[[137 151 132]
 [145 131 116]
 [140 158 134]
 [130 115 139]]
=>
[[131 116]
 [158 134]]

[[121 106 127]
 [140 140 122]
 [138 123 129]
 [132 128 132]
 [104 149 120]]
=>
[[140 122]
 [123 129]]

[[120 143 115 125 125]
 [102 127 127 115 132]
 [120 140 124 118 126]]
=>
[[127 127]
 [140 124]]

[[108 143 118 121 134]
 [106 139 126 134 125]
 [110 145 124 132 138]
 [133 124 121 128 127]]
=>
[[139 126]
 [145 124]]

[[127 148  99 122]
 [154 123 131 132]
 [154 123 130 132]
 [152 111 129 101]]
=>
[[123 131]
 [123 130]]

[[130 129 106]
 [128 130 154]
 [128 129 154]
 [128 124 110]]
=>
[[130 154]
 [129 154]]

[[117 109 132]
 [112 140 131]
 [119 103 124]
 [118 103 127]
 [131 137 137]]
=>
[[140 131]
 [103 124]]

[[123 114 137 127 128]
 [117 121 137 117 121]
 [146 128 144 112 155]]
=>
[[121 137]
 [128 144]]

[[132 108 108]
 [132 117 115]
 [131 106 106]]
=>
[[117 115]
 [106 106]]
---
[[144 113 143 115]
 [125 142 122 119]
 [117 138 121 130]
 [135 118 145 107]
 [153 120 107 148]]
=>
[[113 143]
 [142 122]]

[[110 141 148 138 114]
 [152 105 127 120 111]
 [138 112 132 149 144]]
=>
[[141 148]
 [105 127]]

[[116 121 110 105 119]
 [114 124 107 100 122]
 [117 123 107 102 125]
 [108 121 112 104 123]]
=>
[[121 110]
 [124 107]]

[[125 140 129 120]
 [140 142 152 129]
 [113 122 143 129]]
=>
[[140 129]
 [142 152]]

[[119 145 129 108]
 [148 111 108 115]
 [103 148 153 132]]
=>
[[145 129]
 [111 108]]

[[136 129 141]
 [138 145 152]
 [132 120 124]
 [134 124 119]]
=>
[[129 141]
 [145 152]]

[[128 117 131 129]
 [129 130 134 151]
 [127 119 129 138]
 [126 120 129 125]]
=>
[[117 131]
 [130 134]]

[[121 127 128 134 142]
 [129 123 123 112 119]
 [132 124 126 117 108]
 [104 112 117 126 150]
 [125 116 126 115 131]]
=>
[[127 128]
 [123 123]]

[[145 120 130 128]
 [130 120 122 114]
 [152 120 139 115]]
=>
[[120 130]
 [120 122]]
---
[[117 128 122 117 120 130 129 130 125]
 [140 119 132 133 144 127 125 131 140]
 [129 155 127 139 136 129 151 124 146]
 [123 107 126 116 122 116 118 103 123]
 [128 126 130 130 121 135 120 139 115]
 [133 152 129 145 145 132 153 134 143]]
=>
[[133 152 129 145 145 132 153 134 143]
 [117 128 122 117 120 130 129 130 125]
 [140 119 132 133 144 127 125 131 140]
 [129 155 127 139 136 129 151 124 146]
 [123 107 126 116 122 116 118 103 123]
 [128 126 130 130 121 135 120 139 115]]

[[103 138]
 [102 129]
 [125 134]
 [126 136]
 [127 134]]
=>
[[127 134]
 [103 138]
 [102 129]
 [125 134]
 [126 136]]

[[144 111 144 144 113 142 113 140 143 112 114 143]
 [149 108 148 149 109 147 108 147 147 107 106 148]
 [110 148 110 109 147 110 147 110 107 147 148 108]
 [149 108 148 148 110 146 109 147 148 108 107 146]
 [111 145 113 116 137 118 141 116 113 146 146 112]
 [108 148 109 108 146 109 144 111 110 149 148 108]
 [145 110 145 149 108 146 110 145 147 108 109 147]]
=>
[[145 110 145 149 108 146 110 145 147 108 109 147]
 [144 111 144 144 113 142 113 140 143 112 114 143]
 [149 108 148 149 109 147 108 147 147 107 106 148]
 [110 148 110 109 147 110 147 110 107 147 148 108]
 [149 108 148 148 110 146 109 147 148 108 107 146]
 [111 145 113 116 137 118 141 116 113 146 146 112]
 [108 148 109 108 146 109 144 111 110 149 148 108]]

[[136 136]
 [131 130]
 [103 102]
 [145 146]
 [136 136]
 [101 101]
 [145 145]]
=>
[[145 145]
 [136 136]
 [131 130]
 [103 102]
 [145 146]
 [136 136]
 [101 101]]

[[141 146 133 127 109 146 134 114 126 130 135]
 [110 106 119 119 137 114 142 134 135 109 147]
 [147 138 126 107 125 125 144 109 112 113 134]]
=>
[[147 138 126 107 125 125 144 109 112 113 134]
 [141 146 133 127 109 146 134 114 126 130 135]
 [110 106 119 119 137 114 142 134 135 109 147]]

[[133 123 126 149 125 131 136 118 105 115 120 122 129 130]
 [ 99 137 125 113 124 144 135 138 112 150 118 129 125 150]
 [121 119 151 102 146 135 127 152 146 118 135 132 110 149]]
=>
[[121 119 151 102 146 135 127 152 146 118 135 132 110 149]
 [133 123 126 149 125 131 136 118 105 115 120 122 129 130]
 [ 99 137 125 113 124 144 135 138 112 150 118 129 125 150]]

[[113 115 140 117 143]
 [110 122 131 116 134]
 [131 133 144 108 141]
 [135 132 132 124 115]
 [149 125 144 145 130]]
=>
[[149 125 144 145 130]
 [113 115 140 117 143]
 [110 122 131 116 134]
 [131 133 144 108 141]
 [135 132 132 124 115]]

[[139 140 115 139 116 115 115 139 114 115 139 139 116 139 114]
 [105 106 150 106 149 148 149 104 150 150 104 106 149 104 148]
 [118 117 140 117 140 141 141 117 140 141 117 117 140 118 141]
 [138 139 117 138 117 117 118 138 118 117 139 139 117 138 118]]
=>
[[138 139 117 138 117 117 118 138 118 117 139 139 117 138 118]
 [139 140 115 139 116 115 115 139 114 115 139 139 116 139 114]
 [105 106 150 106 149 148 149 104 150 150 104 106 149 104 148]
 [118 117 140 117 140 141 141 117 140 141 117 117 140 118 141]]

[[106 105 105 105 108 108 107 107 150]
 [149 149 149 149 148 149 149 148 107]
 [103 103 103 103 105 106 106 106 152]
 [106 106 106 105 107 107 107 108 150]
 [149 148 149 149 148 148 148 149 107]]
=>
[[149 148 149 149 148 148 148 149 107]
 [106 105 105 105 108 108 107 107 150]
 [149 149 149 149 148 149 149 148 107]
 [103 103 103 103 105 106 106 106 152]
 [106 106 106 105 107 107 107 108 150]]
